One vector is turned by the same rotation once a tick. Each row is the vector after some number of ticks, and that number follows the row.
The counts run from 0 to 658.
[128 109 131 141 124 136  83 119 128 136 151 111 123 127 111 144 165 119
 113 134 128 146 137 144  99 154 135  92 156 137 147 141 148  64 167 113
 109  96 168 134 132 140 130 161 165 131 147  88 154 134 162 176 135 116
 135 170 181  99  66  95 119 136 118 132 184 117 122  86 129  98 154  78
 152 197 120 121 118 122  88 112 132 171 123 142 113 100 135 155 146 112] : 49
[132  81  95 141 124 197  94  91 142 149 159  97 145 135 132 137 159 113
 125 138 147 137 145 143 127 142 132  61 190 118 148 130 115 117 178 139
 116 104 173 149 160 157 165 154 182 152 135 134 143 133 134 128 132 138
 130 168 175 125  96  84  99 168 105 145 150 140 117 119 112 139 140 147
 133 145 128 134 101 153 132 102 115 170 119 116  70 109 154 167 134 125] : 194
[198 125 131 153 114 114  86 115 116 144 135 118 133  99 142 133 165 107
 133 167 117 120 141 104 115 193 158  98 147 127 156 134 125  89 144 124
 106 107 176 138 150 146 114 148 148 168 159 110 161 118 151 163 119 118
 164 138 164  86  93  99 137 137 145 170 145 135 143 108 116 118 132  87
 146 196 129 144 183 104  88 113 148 165 110 122 134  95 110 160 133 101] : 598
[186 127 133 163 115 135  77  98 109 141 115 103 113  85 152 127 165 120
 149 170 115 114 117 138 151 174 155  99 162 125 164 123 115 106 143 136
 111 114 175 140 165 138 111 169 138 146 143 112 151 141 151 155 130 119
 140 149 184  95  96  90 135 146 129 158 156 132 155 111 135 121 131  98
 151 194 119 146 187 103  92 102 144 168 120 122 117 112 121 166 143 109] : 607
[114 106 104  96 124 139  75 117 130 168 119  87 141 101 122 177 134 129
 162 130 147 108 179  95  93 106 144  98 155 140 140  87  70 105 149 111
 117  74 126 167 147 146 172 140 162 119 136  69 163 126  98 125 116  96
  94 110 161 106 102 125 124 125 116 149 169 113 116 142 128 112  82 122
 167 149  80 121 159 130 105 128 139 121 169 140 132 117 146 173 142 145] : 231
[154  93 124 121 133 115  97 114 137 139 108 115 138 130 135 139 161 101
 143 139 134 126 156  80  73 166 171  89 128 140 143 140 104  86 176 106
  98  88 158 142 110 131 151 114 171 148 159 102 168 103 125 148  86  92
 166 156 145 114  78 125 117 118 119 185 153 122 127  83  91 121 119 112
 124 173 115 153 124 154 110 127 120 123 103  93 124  83 130 163 135 141] : 257
[193 116 121 137 129 128  95 125 145 144 144 133 155  99 152 162 152 107
 145 147 111 106 160  80  97 162 149  71 162 126 148 138 102  84 166  96
 124 115 157 140 122 130 149 131 183 167 193 129 184 103 144 138 102 116
 178 114 137 100 107 123 114 128 139 180 121 145 144 126  89 138 133 117
 135 151 158 131 152 161  94 121 144 138 139 111 136  87 146 166 140 114] : 582
[155 107 124 149  94 152  96 122 127 179 159  91 136  89 131 134 162 114
 129 155 162 134 142 129 112 135 134  75 150 142 155 106 101  77 143 140
 122  88 155 135 183 140 138 140 160 172 126  96 145 135 136 140 175 116
 121 158 150 101  95 103 135 166 168 120 177 123 125 133 120  93 121  92
 138 162 145 136 185  92 105  79 142 178 123 137 105  98 112 151 127 119] : 330
[156 108  98 147 146 162  82 106 110 126  93 105 108 122 139 144 154 114
 168 155 133 101 127 101 132 131 159 105 179 119 136 136  97 139 170 144
 108 113 149 153 138 144 161 157 167 138 143 125 168 127 117 129 126 136
 143 161 167 127  90  86 106 153  68 189 133 139 161 116 119 150 107 144
 121 165 104 144 132 166 128 123 118 134 137 109  71 117 196 168 146 133] : 406
[158 106 125 124 112 164 110 129 148 136 170 104 115  90 159 151 171 113
 139 141 116 134 115 119 111 158 144  58 172 132 153 138 124  82 172 117
 125 100 183 144 142 119 166 142 183 182 168 157 182 123 147 126 136 103
 159 135 145 114 103 125 101 155 139 163 115 165 121 146 102 131 139 127
 109 138 167 110 131 136 124 100  98 171 141 138 106  98 144 165 133 110] : 307
[109  81  82 113 112 182  94 102 148 160 142 116 144 158 106 139 154  99
 135 173 169 153 179 109  70 139 152  81 171 130 125 109 118  98 169 134
 106  84 130 154 169 155 173 138 175 159 127 116 147 144 118 138 139 133
 130 166 126 120  97  98 120 161 130 140 175 114  80 120 135 120 124 127
 131 161 114 119 109 112 114 139 137 158 123 145  98  94 136 139 128 121] : 207
[173 126 105 167 147 133  81 113 113 156  68 105 121  88 176 145 150  99
 161 157 152  99 134  89 132 123 181  94 159 115 136  80  77 109 149 136
 128 116 123 152 137 126 144 127 153 148 157 134 186 123 138 122 109 106
 143 136 156 127 109 103 105 142 125 172 150 125 179 135 131 147 121 132
 126 140 155 153 159 160 100  94 147 133 127 109 108  91 170 170 139 132] : 132
[164 104 114 136 110 149  90 126 127 157 110 109 146  74 152 165 142 125
 191 142 140  87 163  89 102 101 138  69 155 142 155 136  64 112 155 111
 137  99 127 150 141 114 157 143 173 147 168  94 175 122 107 104 131 122
 142 101 137  91 121 132 123 136 132 170 142 122 153 136 108 130  92 134
 134 133 127 139 199 143 108 114 143 119 144 119 117 110 168 159 150 139] : 565
[134 126  98 133 149 139  92  94 141 168 108  79 130  86 171 158 152 115
 129 134 150 129 137 118 118 156 182  72 168 115 146  76  92 101 149 134
 127 115 143 159 139 139 151 126 157 154 143 140 163 115 160 133  86  72
 130 152 188 131 103 107  90 141 127 140 163 127 144 142 130 137 136 140
 145 148 166 135 111 169 113  88 144 142 122 116 116  90 130 191 119 121] : 464
[156 119 114 123 139 156 107  98 154 143 145 146 113 115 119 150 164 104
 178 191 130 128 138  94  74 159 159  95 170 109 142 135 119 116 150 114
  97 121 158 179 166 138 131 158 192 197 156 135 187 124 118 152 151 128
 160 133 138 105 113 128 119 133 122 166 128 140 121 139 109 129  97 125
 121 193 133 118 151 111 131 165 127 145 156 144 112  98 134 139 141 112] : 429
[129 117 112 146 126 141  96 141 114 150 117 117 100 121  96 158 158 106
 159 169 169 129 147  87  72 103 156 116 143 142 117 119 109  89 154 131
 110  93 109 147 147 143 158 136 179 164 126  81 177 127 116 152 185 130
 134 171 124 118  81 108 124 147 116 148 182 102 153 115 130  95  97  89
 125 183 125 130 151 112 118 121 134 146 152 150  87 104 173 137 144 123] : 545
[153  97 106 147 107 188  67  86 131 136 114  98 117  95 176 129 162 125
 154 162 112 115 109 146 172 149 142  68 194 119 166 118 106 121 169 138
 126 112 171 150 170 128 150 176 149 133 145 150 153 163 127 114 113 125
 133 141 181 103 111  93 110 169 118 167 143 148 121 127 134 154 145 144
 118 141 124 136 158 130  97 113 127 164 124 117  97 113 151 166 145 123] : 623
[112 113 104 141 135 144  79  93 150 153 111 114 117 126 145 137 162 102
 122 169 154 154 128 131  94 151 172  89 158 116 137  81 138  75 164 118
 113 112 135 159 141 132 133 138 167 143 144 138 174 150 160 161  99  88
 140 171 168 121  89 112  97 135 139 131 192 116 112 102 150 123 169 102
 132 173 147 126 103 125  81 116 140 157 108 141 131  71 120 146 132 116] : 480
[160  85 117 136 112 132  68 130 146 142 165 139 162 153 117 140 147  98
 114 133 117 123 182  97 109 131 127  90 163 125 140 118 129  68 188  89
 105  91 160 136 135 154 151 144 181 124 185 104 172 134 121 157 118 144
 144 131 136 100  86 103 129 127 146 171 152 130 103  96 114 129 143  93
 154 148  98 131 132 120  72 139 132 148 141 128 138  84 141 148 153 127] : 371
[146 126 118 130 131 154 105 137 144 135 159 106 102  91 151 163 163 112
 130 142 127 142 106 116 112 153 157  77 183 126 135 117 129  76 164 127
 120 106 166 145 141 127 170 139 184 184 163 156 188 121 161 139 143 100
 155 145 145 120  96 116  94 153 134 151 122 158 132 155 116 122 144 119
 116 148 183  98 113 137 120  99 109 176 153 152 104  98 158 171 129  99] : 309
[124  73 123 115 106 165  79 131 130 132 157  82 124 113 141 150 158 124
 127 101 117 123 128 129 128 118 113  72 167 149 150 141 108  87 190 112
 119  75 180 130 127 133 191 149 173 119 157 108 163 132 121 116 129 110
 118 142 166 117  80 110 105 146 105 167 141 150 113 113 103 122 122 122
 133 124  97 118 116 147 115  99  80 151 147 125  93 113 167 172 149 146] : 517
[132 117 103 168 116 161  63 112 123 174 116  91 129  87 151 152 150 123
 141 145 166 116 139 138 147  87 140  80 172 130 145  69  85  94 147 138
 145 110 115 148 165 135 152 152 157 129 131 101 160 146 135 130 156 121
 104 147 172 112 107  92 112 160 135 114 191 107 148 140 149 120 141 109
 146 137 145 134 163 128  88  83 162 154 151 134  99 108 160 163 137 131] : 342
[157 120 122 155 124 148  83 120 122 159 110 118 124  78 136 171 154 126
 193 151 144  97 139 102 107  82 137  91 158 137 146 134  76 113 146 113
 135 115 120 159 148 117 143 160 182 147 150  85 189 126 116 129 167 131
 132 126 149  96 111 128 123 135 110 153 165 107 171 130 113 118  93 116
 133 161 128 136 192 142 108 123 145 118 168 128 100 115 177 154 160 139] : 559
[120 101 126 150 125 144  72  83 154 147 129 121 119 119 139 125 168 106
 135 160 137 151 122 147 106 138 144  83 157 118 158 105 146  73 167 101
 111 110 157 162 155 123 117 161 169 134 153 122 172 159 146 165 127 104
 132 165 180 100  89 120 110 129 143 134 193 114 109  91 141 117 166  92
 135 182 122 126 132 107  76 131 126 152 120 141 132  79 106 133 147 124] : 486
[117 102 115 126 127 162  81  91 147 162 153 135 131 129  97 161 153 120
 168 154 152 132 156 125  90 107 127  96 169 122 148 107 109  99 151 106
 106 110 137 176 174 147 139 167 192 145 128  85 169 137 106 161 170 136
 109 139 164 101 101 117 122 133 121 123 188 100 107 122 124 105 106 102
 149 182 100 121 140 115 112 158 146 132 175 146 111 114 131 139 151 133] : 219
[168 115 116 138 108 138  85 112 121 143 156  90 123  89 145 118 143 116
 136 161 119 116 145 135 124 172 131 100 166 121 153 116 119 100 155 131
 101  87 191 144 162 153 132 176 145 146 161 113 167 155 134 133 126 117
 120 122 180 104 111 104 125 130 145 162 126 159 118 129 145 121 123 109
 173 166  88 111 185  72  92 104 108 189 132 163 138 106 107 150 138 107] : 168
[182 140 114 140 124 107  93 136 115 141 113 116 122 104 135 147 148 104
 120 173 124 124 154  84  98 197 183 110 148 128 132 103 120  80 145 131
 109  97 150 133 135 154 135 138 144 168 161 116 167 123 156 158 103 108
 160 142 141 108  92  96 132 133 144 175 139 134 140 119 137 115 130  88
 152 189 135 129 161 102  81 110 157 166 117 136 147  86 128 162 123  92] : 595
[159 109 128 161  98 156  87 113 125 177 162  95 135  89 131 132 167 115
 133 149 158 138 137 137 119 127 129  74 154 137 155 107 101  83 143 133
 127  99 154 140 185 134 135 147 162 169 130  97 151 130 137 139 179 119
 118 157 160  98 100 100 131 161 160 116 181 117 137 126 115  99 127  87
 143 169 148 140 183  98 105  83 140 172 134 134  98 101 111 149 133 122] : 331
[135 118  93 126 141 144  92  98 140 169 102  77 138  90 173 149 149 111
 125 139 156 130 146 114 107 167 183  74 160 123 144  73  88  99 150 139
 125  99 141 156 138 136 156 122 149 155 141 137 157 122 159 126  79  70
 129 150 175 133 102 111  94 146 135 141 160 128 131 140 134 137 138 139
 141 143 161 139 113 162 109  83 143 149 107 115 125  88 124 188 112 123] : 465
[136 103 102  98 111 150  91 160 135 136 131 127 108 139 114 175 153 109
 144 155 126 134 149  61  87 127 163  93 165 145 120 114 111  78 173 113
 113  79 132 145 135 139 203 121 185 161 154 118 176 120 107 135 140 120
 155 136  92 109  81 119 123 154 133 178 136 134 105 139 111 118 104 110
 108 142 134 112 121 126 105 143 126 132 161 139 113 102 183 158 138 117] : 93
[139 108 125 152 125 147  97 130 124 150 141 133 113 132  96 147 169 106
 162 159 160 132 136 100  78 100 142 103 144 140 132 143 119  89 159 122
 110 101 130 147 151 134 147 145 191 167 134  80 175 119 121 158 196 138
 142 174 135 109  79 107 127 148 114 144 179 109 148 103 107  94 104  84
 119 190 124 134 149 123 123 124 126 143 149 134  77 105 165 136 149 129] : 543
[156  91 125 119 141 125  92 111 142 148 125 112 148 121 138 157 158 107
 142 112 125 116 160  86  95 145 156  76 146 134 153 134  94  91 171  92
 106  99 165 148 110 131 157 120 181 138 164 102 171  91 124 142  92  96
 151 142 162 110  83 124 111 119 109 173 150 120 131  99  78 130 119 118
 134 154 117 146 113 184 115 125 121 109 130  85 116  93 146 181 146 152] : 250
[151 116 138 146 123 130  88  98 118 128  93 115  88  90 140 131 173 118
 186 174 129 119 104 118  97 144 157 106 133 133 158 153 124 101 151 119
 104 108 161 154 140 107 116 163 161 148 148 103 184 140 124 149 135 101
 147 148 170  93  87 137 119 120 115 175 160 128 148  89 125 108 115  97
 114 210 103 140 188 107 100 129 112 140 121 132 114 101 129 138 153 131] : 275
[152 102 125 151 111 148  95 120 118 157 130 123 121 104 109 151 162 116
 179 159 158 111 144  99  83  93 130  94 142 145 144 147  94 100 150 119
 117 104 126 150 163 124 137 151 182 160 137  71 172 125 104 140 193 140
 135 147 136  96  98 122 130 141 121 147 174 107 155 107 107 100  87  94
 124 182 116 142 191 115 116 122 137 134 151 130  87 110 158 136 151 136] : 550
[115  98 110 121 132 151  95 155 125 131 141 104 104 145 113 158 159 100
 117 132 149 142 139  94  86 122 151 100 160 143 114 119 125  77 188 126
 110  81 140 130 119 147 194 125 186 148 144 111 171 120 130 143 150 119
 141 178 132 139  62  97 108 156 101 165 154 129 126 114 118 109 122 105
 119 151 128 118  85 143 125 107 102 153 142 138  83 102 186 162 136 122] : 529
[186 116 127 145 114 116  90 129 108 170 111  95 126  81 145 143 157 111
 167 148 150  91 150  73 118 133 163 101 137 138 154 100  60 102 134 129
 112  85 147 140 158 135 148 122 144 159 134  86 163 105 110 125 143 105
 129 129 140 106  99 111 141 145 146 171 147 122 160 135 101 109  84 103
 139 157 119 161 212 124 115  91 137 129 137 105 113 104 131 166 130 136] : 119
[141 109  93 147 126 184  72  97 129 133 102 102 105  98 166 143 155 119
 147 165 118 122 106 144 165 142 151  83 207 115 147  95 116 117 163 144
 128 115 156 158 164 134 159 170 154 129 142 158 165 164 139 122 117 125
 128 142 177 114 108  89  99 166 113 162 144 144 131 139 151 157 150 142
 122 140 135 126 128 133  98 114 133 162 138 129 102 115 170 168 139 115] : 625
[150 108 130 132 112 123  97 111 117 130  88 110 101  98 140 123 167 112
 175 179 138 123 124 101  79 160 163 102 124 146 151 148 114  97 156 121
  99  86 151 144 135 113 131 147 146 149 148  96 176 142 119 143 117  92
 154 153 150  95  87 135 127 124 126 182 157 119 135  86 126 105 105 100
 118 201  96 141 191  95  98 125 115 141  98 133 128  94 120 140 147 129] : 273
[115  87 124 119  93 152  68 106 129 138 135  83 120  94 145 130 150 130
 144 139 122 127 131 152 122 118 117  85 156 139 161 113 116  84 170 110
 116  71 168 144 150 124 149 172 153 106 148  94 163 172 115 127 128 100
 103 135 177  95  96 128 119 131 136 152 173 132  98 107 142 105 131 104
 152 154  71 113 166  84  80 113 100 159 133 156 136 107 118 146 152 141] : 500
[124  82 115 128  91 184  70 115 119 130 117  92 116 109 137 155 162 141
 163 138 118 116 123 136 134 105 117  71 171 154 159 158  95 108 171 122
 127  91 145 139 149 115 177 172 166 108 133  92 148 147 103 119 148 131
 124 142 158  87  88 105 121 164  99 164 170 124 123 103 118 122 121 124
 116 151  97 132 156 136 102 120 123 139 139 116  81 127 180 164 156 144] : 72
